In the rows, 128 means zero.
Rotation paths and how fast each direction turns (degrees a step):
Each turn is a multiple of 5 degrees from 10 to 175, or 0.
Each row of a path follows its step; steps can be skipped.
Path 1:
step 1: [134 124 123 135 137 137 126 136 125 124 135 130 128 131 127 127 121 128
 126 139 113 145 122 143 113 129 133 117 125 141 131 121 129 113 114 132
 137 128 125 121 114 115 127 140 132 123 119 129 130 142 135 138 117 129
 115 121 131 131 127 120 123 126 124 133 121 123 118 142 135 119 129 113
 130 125 145 135 126 127 138 123 119 128 127 108 137 124 134 130 127]
step 6: [136 128 133 127 133 142 120 126 125 130 127 126 116 127 132 124 113 127
 125 128 126 155 117 140 126 128 139 136 132 135 130 128 118 116 127 115
 132 126 126 122 130 136 128 141 128 122 140 124 136 112 132 121 139 126
 117 134 142 134 122 128 110 122 135 126 126 115 111 133 139 120 138 130
 123 119 122 133 115 125 139 125 123 121 134 133 138 134 126 123 130]
step 10: [136 137 126 132 128 143 131 125 130 126 131 131 120 123 137 127 110 125
 131 131 126 146 126 139 126 117 129 127 118 113 143 132 125 130 122 115
 141 127 129 122 110 134 125 138 118 132 119 139 126 135 131 138 129 118
 120 114 126 132 133 134 122 137 124 121 111 128 120 139 127 133 116 109
 129 123 127 122 119 117 138 132 117 122 118 125 116 128 125 123 126]
step 19: [129 120 117 132 131 137 129 121 130 123 133 126 125 118 137 136 124 122
 126 118 128 139 132 147 137 118 123 120 131 144 130 123 126 128 120 139
 147 140 124 120 100 138 119 134 118 140 130 128 118 128 127 135 135 123
 136 127 144 133 143 136 131 130 126 125 117 120 131 120 117 114 117 126
 126 117 128 130 118 123 127 134 117 122 126 124 130 130 126 126 134]
step 22: [136 120 129 135 129 140 127 118 129 118 121 125 134 120 129 137 112 123
 121 125 129 134 119 126 114 146 124 132 118 127 121 120 131 115 130 120
 132 143 123 130 122 120 135 131 138 120 140 136 130 130 130 117 127 117
 130 126 128 136 146 127 123 113 133 140 116 132 116 117 135 127 143 115
 115 135 132 142 142 125 127 119 118 127 133 119 132 124 130 128 132]
step 23: [133 134 131 126 125 140 123 129 125 127 130 122 114 127 125 147 122 127
 117 122 135 134 120 135 131 122 144 118 138 143 128 132 123 124 126 124
 129 121 136 128 108 125 137 117 138 119 139 140 132 127 127 118 128 134
 130 111 145 131 136 122 127 121 124 115 123 134 131 132 126 139 133 123
 120 120 129 142 115 140 138 125 110 137 120 130 129 133 131 126 133]
step 25: [144 124 118 120 123 127 128 113 118 107 120 128 130 130 135 128 120 135
 126 129 137 130 132 146 133 134 134 124 130 123 131 114 141 127 127 121
 136 131 124 131 115 147 130 135 122 123 129 137 121 122 135 135 125 138
 138 136 122 128 130 109 115 135 138 125 145 125 123 128 122 132 110 128
 120 138 122 115 127 128 126 120 116 130 117 127 124 135 122 126 128]
step 27: [132 129 112 132 133 134 127 137 128 120 123 139 124 119 116 124 126 116
 120 105 135 147 137 129 140 138 137 125 120 132 128 130 122 116 116 129
 141 143 120 123 118 129 137 133 136 137 121 138 129 119 127 121 130 120
 124 119 130 123 133 127 111 136 138 139 111 138 124 129 121 127 134 120
 132 112 126 136 124 125 136 120 121 128 125 125 134 129 126 128 129]
step 43: [134 116 128 131 118 129 121 121 123 114 125 142 139 126 117 128 128 134
 127 140 134 125 121 138 119 120 126 129 128 121 127 126 127 121 126 123
 142 134 121 121 126 122 135 143 146 137 116 132 127 121 138 138 133 129
 124 119 140 131 127 127 116 139 140 143 133 139 120 124 140 130 138 115
 117 136 121 123 131 114 147 136 121 135 122 126 131 121 119 121 127]
[129 132 129 127 130 130 128 127 129 130 126 129 130 127 128 124 126 128
 128 126 128 130 127 127 128 127 126 130 127 126 129 128 126 129 130 128
 128 128 129 130 132 129 129 130 132 130 127 129 127 130 129 131 128 126
 128 125 129 132 129 129 131 125 130 126 131 129 126 126 130 130 128 128
 129 130 128 126 126 127 130 129 126 126 130 128 129 132 129 127 129] | 175
[130 126 128 130 127 129 131 130 129 128 123 130 132 126 131 129 126 128
 130 129 131 128 125 128 129 129 128 127 129 129 124 129 127 130 127 130
 129 124 132 126 130 129 127 128 126 129 130 126 125 126 128 126 127 129
 129 126 128 130 128 127 130 130 127 127 129 128 128 130 125 128 129 128
 128 125 127 127 126 127 128 127 128 128 128 131 131 127 126 127 130] | 170
[127 130 125 129 130 126 127 127 126 128 127 127 126 126 127 127 128 128
 127 127 129 127 124 126 127 127 129 127 128 128 130 127 126 128 126 131
 129 128 127 123 129 129 125 127 130 126 130 125 128 125 124 127 125 127
 127 128 131 130 129 129 129 129 128 126 126 126 128 127 129 131 123 130
 130 128 126 128 130 129 128 128 127 129 128 128 126 131 127 128 127] | 85
[126 129 128 132 128 126 128 130 129 128 128 130 126 129 127 125 128 130
 128 131 129 126 126 132 132 131 128 128 131 126 127 128 129 126 128 129
 129 132 128 128 129 132 131 127 128 127 127 129 128 130 132 131 127 128
 125 127 129 129 126 128 127 131 131 128 127 128 129 128 126 126 128 129
 130 126 125 127 127 129 128 128 128 128 129 128 128 129 127 129 129] | 40
Path 2:
step 2: [117 125 118 138 138 127 131 122 119 124 127 128 124 129 133 132 110 132
 139 118 130 128 130 123 121 131 135 134 132 117 136 150 130 116 124 140
 124 124 125 137 129 131 135 122 127 138 137 121 134 134 133 131 128 120
 122 128 129 148 136 134 135 140 123 129 124 140 136 135 117 126 127 133
 127 139 117 128 115 111 133 133 114 127 136 133 132 122 114 116 118]
step 3: [127 128 131 130 112 116 133 139 123 137 125 134 125 127 119 136 125 131
 128 132 126 122 107 137 129 114 121 140 130 135 140 130 141 137 132 138
 122 121 122 141 131 128 126 132 128 126 122 133 129 132 134 135 118 131
 129 124 130 135 121 134 120 128 122 112 116 127 136 115 126 119 142 119
 133 135 140 132 112 126 133 121 123 123 132 140 114 132 122 138 144]
step 13: [117 128 132 127 135 124 125 127 121 133 129 136 138 111 131 129 130 130
 125 132 139 109 116 123 117 123 134 134 115 142 129 136 132 127 118 133
 120 126 136 119 144 127 130 119 127 124 117 119 129 125 130 113 126 125
 117 132 148 120 131 119 131 122 124 135 133 131 117 123 135 136 137 114
 134 137 121 130 130 139 124 117 128 125 118 114 128 128 145 127 130]
step 15: [136 120 128 122 125 125 121 125 130 134 136 136 128 137 131 146 132 148
 124 128 126 133 134 124 124 113 122 142 126 114 124 126 118 127 137 144
 126 117 134 126 116 125 132 132 146 134 125 135 124 143 123 131 136 117
 123 135 133 133 120 142 131 125 118 131 123 126 128 127 117 120 122 116
 140 116 117 141 134 117 128 132 129 120 144 126 128 134 124 132 121]
step 21: [140 124 123 147 140 117 135 123 132 125 112 116 140 122 123 132 140 117
 124 120 117 120 123 130 116 123 132 144 118 128 129 127 130 107 118 131
 128 132 119 124 132 130 133 123 136 130 132 130 146 126 122 130 117 136
 128 132 136 137 123 116 113 126 124 125 133 116 125 134 123 116 132 127
 123 135 132 130 139 123 127 123 121 126 136 133 119 137 117 127 125]
step 22: [110 125 118 131 138 130 135 127 127 110 127 136 119 123 134 123 147 145
 122 128 128 124 122 128 125 135 127 123 127 124 118 127 128 127 134 115
 116 124 122 133 134 137 131 119 135 121 124 127 129 132 131 129 124 143
 122 121 131 130 129 139 122 112 122 115 117 114 139 129 121 126 124 125
 139 130 135 129 121 158 127 129 117 127 123 129 135 122 126 130 131]
step 33: [140 135 134 142 145 118 123 131 114 117 139 138 123 128 121 142 123 124
 135 139 114 120 134 135 122 130 121 123 122 129 123 132 146 129 136 134
 120 135 129 128 126 135 130 143 131 122 134 130 129 124 126 119 130 127
 133 141 130 122 132 132 126 136 117 134 132 136 118 126 124 132 117 127
 128 127 127 133 123 114 117 139 118 124 130 144 134 142 118 131 144]
step 42: [127 136 130 118 139 130 134 125 127 129 129 135 125 146 132 141 123 143
 137 123 139 139 119 124 116 124 130 126 125 136 128 143 125 119 123 124
 149 111 123 133 132 129 131 133 130 134 126 120 131 141 129 132 141 117
 126 137 131 130 112 124 141 118 123 130 130 131 128 128 124 124 127 119
 132 139 133 146 128 120 129 138 132 111 125 133 130 136 122 136 138]
step 47: [139 127 112 139 129 134 128 126 136 127 145 127 127 121 115 134 127 135
 129 115 114 120 126 131 122 129 136 130 132 129 122 126 122 131 123 139
 133 127 124 130 124 133 126 128 137 126 133 129 135 137 127 121 136 136
 111 124 123 148 142 130 132 136 123 120 126 119 118 142 109 129 121 139
 119 124 117 135 123 127 113 116 117 127 134 129 140 136 124 119 118]
[125 132 129 129 128 127 126 125 126 129 127 129 126 128 127 128 130 128
 129 132 130 129 130 127 126 128 126 127 129 127 125 127 129 130 129 126
 130 128 128 130 125 127 128 127 133 130 128 131 127 129 129 128 125 126
 128 129 128 130 126 127 124 128 126 123 127 128 129 129 128 131 128 127
 128 127 129 126 127 126 128 128 128 128 129 126 129 127 128 129 131] | 95
[123 127 129 124 130 127 126 128 126 125 127 130 127 129 128 127 127 132
 126 127 128 127 129 129 129 130 130 129 129 128 125 127 127 129 128 129
 130 128 127 128 128 126 130 127 129 127 129 128 127 127 128 126 127 128
 129 130 124 126 129 130 126 128 129 131 131 130 122 127 129 125 127 126
 125 127 130 129 127 130 127 129 130 128 129 125 126 127 127 128 129] | 80
[128 129 129 132 134 127 129 128 124 128 128 126 129 129 129 127 129 127
 129 129 129 128 128 129 128 128 128 127 128 127 125 128 126 130 123 128
 128 134 128 127 129 126 127 129 127 129 127 128 131 128 127 125 128 130
 131 129 129 128 127 128 128 129 123 128 130 130 127 125 132 127 129 127
 129 127 128 126 132 129 131 127 127 129 126 129 130 129 128 128 128] | 90
[127 129 126 127 129 128 128 129 133 125 127 125 131 129 126 127 127 130
 129 126 129 127 129 128 123 129 129 126 125 129 127 126 127 129 127 125
 128 131 130 127 128 128 125 125 130 129 126 131 127 129 128 128 132 130
 125 128 129 128 129 130 128 127 128 129 128 132 128 130 128 129 130 129
 129 130 131 130 127 128 127 126 126 131 130 128 126 127 129 128 129] | 85
[129 125 128 130 128 123 130 131 129 127 128 129 125 124 125 128 126 131
 130 126 128 129 128 126 128 127 126 129 130 124 127 126 127 130 129 127
 130 126 129 127 126 129 128 129 125 129 129 129 127 131 129 128 126 130
 129 129 130 127 130 126 126 125 128 127 128 129 128 127 127 126 130 128
 128 129 125 128 131 130 129 128 125 130 129 125 125 129 127 128 126] | 115
[129 128 128 125 128 126 130 126 128 131 127 132 128 128 128 126 129 127
 129 126 130 128 130 124 130 126 124 131 126 127 127 127 128 127 130 131
 130 131 129 129 132 130 125 130 129 126 126 127 127 128 126 129 129 129
 128 129 127 129 125 127 129 127 126 127 129 126 126 128 128 127 131 124
 128 131 131 131 127 129 130 127 129 126 128 127 126 128 131 129 128] | 175
[131 130 128 125 128 129 125 129 128 127 127 130 129 128 129 127 126 128
 128 128 128 131 130 126 130 128 132 126 128 128 131 129 127 127 128 129
 133 125 128 130 124 125 127 129 129 125 129 129 128 126 127 131 128 132
 127 129 129 129 128 129 130 123 125 127 128 129 130 125 128 129 128 129
 129 125 128 128 129 129 129 126 130 128 128 128 129 129 129 130 128] | 95
Path 3:
step 9: [119 136 135 123 129 121 118 122 138 116 135 135 124 120 132 125 137 127
 131 127 125 125 129 135 126 131 126 122 137 127 138 137 102 144 141 116
 121 127 139 136 128 121 129 128 126 135 139 122 116 127 134 135 118 123
 129 122 140 132 120 127 135 137 124 132 144 131 128 136 123 125 130 133
 118 128 129 121 126 120 135 121 146 125 126 121 128 136 144 122 126]
step 12: [123 118 132 123 132 137 126 127 132 130 142 132 110 133 129 122 137 115
 129 121 130 135 116 125 123 138 119 118 132 130 131 130 111 137 137 131
 121 139 124 124 136 118 126 130 123 133 129 118 124 136 126 133 122 114
 126 121 129 133 122 136 135 127 130 133 123 126 135 128 120 125 131 127
 126 119 129 122 119 139 145 142 143 119 124 110 138 125 131 112 120]
step 15: [132 134 127 124 131 132 117 134 132 134 135 131 115 134 143 129 134 116
 129 127 129 114 127 128 116 139 126 127 143 126 130 136 117 134 133 128
 110 126 129 127 116 118 123 123 129 140 130 124 118 130 130 127 119 124
 116 111 130 134 110 143 135 130 128 129 141 131 130 139 132 124 130 121
 124 129 129 117 137 127 131 126 145 125 144 128 134 127 132 125 116]
step 18: [123 117 135 123 143 126 124 127 148 113 141 136 117 128 128 115 123 123
 124 133 123 129 124 122 127 125 126 130 131 124 146 134 121 138 124 128
 118 132 138 139 127 117 133 121 112 141 133 125 124 138 119 137 120 125
 117 132 135 129 113 139 132 128 128 123 132 132 132 130 124 119 127 124
 122 133 135 121 124 135 137 127 141 124 135 118 136 130 141 121 133]
step 19: [124 121 127 132 137 123 121 133 131 130 138 131 129 149 135 121 139 132
 127 119 123 130 133 118 137 133 126 138 136 133 128 135 121 126 139 142
 123 117 110 131 137 124 128 126 131 132 120 116 133 141 116 134 130 141
 119 132 127 121 130 129 127 124 133 126 138 119 135 146 111 127 129 122
 122 138 131 119 136 141 135 129 135 127 128 132 147 131 128 128 122]
step 28: [130 130 128 130 127 113 117 133 118 136 138 128 136 136 132 116 150 128
 125 120 133 130 130 132 118 142 120 130 137 129 131 137 111 131 137 141
 119 121 129 125 142 129 128 125 138 128 122 117 127 129 124 130 134 135
 115 125 135 133 132 120 137 127 138 133 143 127 132 138 114 135 142 138
 124 136 129 124 133 127 133 125 143 133 129 125 132 138 127 123 123]
step 30: [117 134 133 124 131 125 119 116 135 128 132 133 121 143 122 126 129 121
 134 134 127 129 117 132 141 133 112 131 132 127 140 132 120 137 127 127
 123 141 122 139 129 127 123 118 127 141 129 122 116 138 131 143 130 126
 125 129 131 117 127 136 130 132 129 120 139 131 116 134 119 114 129 124
 109 131 145 131 125 140 135 124 129 125 122 119 137 126 140 130 115]
step 31: [125 122 138 133 131 131 124 120 122 114 139 142 131 138 118 115 143 129
 131 126 131 135 120 118 129 131 122 126 132 126 131 126 121 138 141 123
 126 120 126 124 129 114 129 128 137 142 112 121 129 119 119 127 127 135
 130 131 133 132 118 127 133 138 133 129 133 123 133 152 112 121 136 127
 128 135 131 108 128 133 136 136 141 131 132 133 132 124 132 127 125]
step 46: [127 126 132 133 125 117 121 142 138 121 131 127 132 140 137 130 133 105
 127 124 128 127 127 113 120 138 124 120 135 119 120 134 108 124 134 129
 126 126 115 133 137 115 123 123 121 122 122 119 128 144 120 142 129 125
 120 125 118 136 129 130 130 130 135 121 135 131 132 144 128 121 131 129
 128 136 133 129 125 132 135 141 136 127 127 129 129 126 134 114 112]
[133 131 129 126 130 129 130 126 129 130 128 130 130 127 128 128 130 127
 128 126 125 129 126 129 129 128 129 126 130 129 126 126 127 127 129 126
 126 128 125 129 131 124 125 129 129 126 127 129 129 126 127 131 129 126
 125 127 128 127 127 127 129 128 126 124 127 126 129 128 125 127 127 128
 128 125 130 127 128 127 128 128 128 126 129 130 129 126 127 129 125] | 95
[125 130 130 124 129 126 128 130 128 127 128 128 131 128 125 128 126 124
 124 127 128 126 126 126 126 130 126 127 128 123 128 128 130 129 128 128
 128 128 129 130 128 127 129 126 126 131 129 127 126 127 129 131 129 127
 126 126 127 131 127 131 129 129 127 128 126 129 128 126 129 129 130 127
 126 127 130 130 128 129 125 130 128 129 129 128 127 124 127 128 127] | 115
[126 129 128 128 126 127 126 127 130 126 128 124 129 129 128 127 130 125
 127 130 130 127 130 129 130 125 127 128 132 130 127 126 129 130 129 124
 129 130 127 131 128 128 128 125 127 126 130 129 127 127 127 127 129 125
 131 131 128 128 129 124 131 130 128 129 126 130 129 127 130 126 127 130
 128 126 129 128 125 130 129 130 128 128 125 128 129 129 129 128 127] | 85
[131 129 128 127 129 128 124 129 127 126 130 129 128 128 124 127 130 127
 128 127 125 128 127 129 126 127 126 128 129 128 128 128 128 129 129 128
 128 127 131 123 128 129 128 127 128 125 127 128 126 127 129 126 129 127
 133 128 130 126 130 127 125 129 125 128 128 128 131 127 128 131 132 126
 127 127 127 125 131 129 128 130 131 126 128 126 126 129 129 131 128] | 130
[125 126 125 127 129 130 130 128 131 127 127 130 127 127 123 128 128 128
 127 129 128 131 127 127 125 124 127 126 124 129 127 126 129 129 131 130
 128 128 125 128 127 128 126 126 128 128 126 128 127 129 125 129 128 128
 127 129 130 126 126 127 127 128 128 127 125 127 127 126 125 127 126 126
 131 130 129 126 129 132 130 129 128 128 126 128 128 127 129 127 129] | 55
[129 129 130 130 126 128 130 129 129 127 127 128 129 125 128 128 126 132
 125 128 129 130 127 127 129 126 126 130 127 130 127 125 124 131 126 127
 127 130 126 128 132 128 131 128 129 127 129 129 128 128 127 131 127 130
 129 129 127 128 128 130 127 129 124 129 124 128 126 126 128 127 131 126
 126 128 128 128 128 128 126 125 130 126 130 126 129 132 130 125 127] | 160
